Each path below is one point turned by a fixed rotation once a step. After each direction that follows a path, write how fast that rotation turns it, in deg/step (0 if it stays still).
Each turn is a multiple of 5 degrees from 10 to 175, or 0.
Each row of a path follows its step; steps can be skipped.

step 1: [ -9  -7 -10  13   5  11  20   2  -3   7   8 -13  15  -3   9  19   5 -36
 -14  -2   1  28 -10 -11   6 -30  23  -9 -15 -19  -1 -26   9 -16  24 -10]
step 2: [-28  -2 -17 -32  -3   6   8  11   6  21   8  16   1 -23 -29   0 -26 -17
 -12 -12 -16  10  -7 -28   1   0  -8  14  25  17  -8 -10   2   0   6  11]
step 4: [ 23 -14   6   8 -11  30  -1 -15  19  14 -16   4   3  15   1  -4 -29   1
   0 -25 -11  16  18  12 -15  15  17 -21 -18  18   0  23   4  22   3   7]
step 5: [ 19 -13 -12  32   2  -4   4  22  -9  -5   7   3  24  -7   7 -41  -3  38
   9 -12  -1   4 -11 -18 -26  13  -1   2   2   3 -11  11   5 -16   1  -2]
step 8: [  6   0   0   1 -10  -5   5   2  11   5  -1  21 -19 -16 -18   6   5  -3
   1 -20  12  38 -21 -16  40  -3  -5   2  21 -22 -20 -12 -17   3   9  10]
step 9: [-36  25 -11  13  -7 -16 -10  -2  16 -31   3  16   3  -4 -14   3   2  -6
 -29  -6 -26  -1  14  -5  18   6  -7 -31  -2  13   4  -6 -13 -16  10  -7]
step 11: [ -8 -22  -1  -2 -10  24  10  17 -17  -4 -28   7  10   0 -21 -13 -19  14
 -14  -2   5 -21  13 -28 -21  18  10  10   5  -6 -18  20 -17  -6 -19  11]
step 13: [  0   2  -5   7 -28   6   5  14 -26   1   4   2   6 -18  19  -3   1 -21
  -2 -33   1   8  -4  15 -16  -7  20  -7 -17   0  12 -11  39  26 -15  12]
step 14: [ 16   2   6  -1 -22 -18  21   2  -8  20   5  -4  11 -44   6 -22  31  -1
   9  -7 -15   8  -3 -16   8  -7 -16  19  24   6  -1  -8 -14   5  14   6]
[ -4   4   0   3  -4  -9  -1  -2   0   6  -4 -10  -7  -4   4   7  -1  -7
  -4  -6  -2  -1  -5  -5   4  -1  -2   1  12  -5   5  -7   5  -2  11   5]
55
[ 7 -4 -2  1 -2  5 -4  2  1 -7 -6 12 -8  7 -9  3  7 -5  3  0  1  0 -6  9
  0  1  0 -2 10  2  5 -1  5  2  0 10]
80
[ 2 -8 -2  1 -8  0 -7 12 -2 -3 -5 -7 -5  0 11  0  3  6 -3 -2 11 -3 -2  6
 -7 -3 -2  6 -6  3 -6 -3  1  0  4  3]
55
[ 12  -4  -5  -8  -1  -5  -1  -3  -6  -1  -3  -3   9  -2   4  -1  -7  -4
  10  -1 -14   5  -1   3  -6   1  -3   3   0   5  -2   1   4   3   6   3]
35
[ -3  -2 -11   0   5  -4   1  -4  -7  -4  11   7  -5   3   8  -7   0  -1
  -4  -1   2  -3   3  -5   0  -1   6   2   5  11   5 -10  -1   6   1   0]
95
[  1   4  -2 -11   3   7  -4   2  -1   6  -9  -1  -1  -1   0  -2   2  12
  -2  -4  -3  -2   7  -6   1   0  13  -1  -1   4   7   2  10  -8   1   3]
45
[  3 -12   3  -4  -1  -4   6 -12  10   6   1  -2  -2  -4  -1  -2   4   1
  -3   3   7   6   3   6   8   1  -1   5   5  11  -5   3   6  -4   1  -2]
175
[  1  -7   9   5  -2  -8  -8  -3  -1   9   2   3  -5  -1  -2  -8   6  -1
   3  -8  -5   2   2   2 -10   6   3   6  -4  -6   9  -2   0   0  -6  -6]
45

step 2: [-25  14  15   3   5   2  24  -6  20   3  -8 -16 -16 -19  25   7  -6  18
   8 -13  12  19   0  30  -7  26 -22   2  13  -2   7  16 -18  23   1  21]
step 3: [-12   3   5   4 -14 -43  -5  -7   2  -1   5  32  13   9 -24 -34   3  30
 -14  -5 -10   6  -8  -4  -1  -1 -11 -17  -6  25 -17  16 -18  -4  -9   6]
step 6: [-35 -14  -8  -9   9   3 -24  -4  21   6  -5 -17  -4 -39  -7 -16  -5   9
  -1 -29  -2  -2   0  14 -14 -16 -12 -10  25  14  -1  16 -25  -7 -14  -2]
step 7: [ 12  -6  10  29 -18 -28  27 -19  -2  -8 -27   7 -19  15   9 -17 -17  14
   3   6  10  10  -7  20 -16  -3  10 -11   3   3  -9  19  -7  -5  -9  37]
step 8: [-19 -16   6 -11  19  -6 -33  -4  15 -17  -3   8  11   7  -2 -12   2   6
 -21 -27  22  10 -19 -18 -18  43  -2   4   3  11  -1  22  -5  14  -7  -4]
step 9: [ -2   3  17 -15 -21  16   7 -27   3 -19 -14   4   1 -17  -8  11 -22  28
  -9  12  -7  13   8   8  -4 -30   9 -13   9  16 -16  29  20  13 -26   1]
step 10: [-31   8   1   1   4 -30 -10 -36   1 -23   0 -26 -24   0  20 -11  16  -6
   8 -19   5 -16 -20 -10 -19  -1   0  19  16  14   0  13  -7 -16   5   8]
step 11: [  8 -38 -14   5 -24  -2 -16  -9  22  -3 -30   0   2  -9  16  -2 -22   9
   2   0 -16  27  14   2   5  13   0  -8  -6  23 -22  14 -28   7  -8  14]
step 13: [-12   0  32 -13   0  10   8 -46  24 -12   6   4  -1  -2  17 -15 -12  13
 -27  17   0  27  16  -8  -8  20   5   2  13  28   1  -7 -12   0   1   3]
[-1  4  0 -5  1  2  4 -5 -9  2 11 10  0  5 -5  0  3  7 -6 -5 12  6  7  5
 -4  9  4 -4 -1 -2 -2 -2  0  5 -5  4]
70
[ -6  -6   5   1   5 -13   4  -6  -2   5   1   5   5  -8  -3   4   7   1
   4   5  -3  -3   0 -10  -1  12   7  -1   0   3   7   1   0  -4   4  -2]
145
[  2   1   6 -10   5   5  -4 -10   1   2   2  -2  -2  -9   5   0   8   6
   1  -3  -1  -2  -2   0   3 -10  -3  -3  -7   1   8  -5   3   2   5  13]
90
[  8   6   3   1  -1  -5  -6   0  -3   0   3   3   1  -8 -10  -6   5  -2
   3  -5 -13   5   5   4  -6  -5  -2  -4  11  -1   4   2   4   7  -1  -5]
120
[ -7   1  -2   1   4  13   0   3  -1  -7  -2   1 -11  -6   1   0   1  -3
  -4   8  -7   1   5  -2  -2   7   3  -6   2  -5   6   5 -11   6   3   2]
170
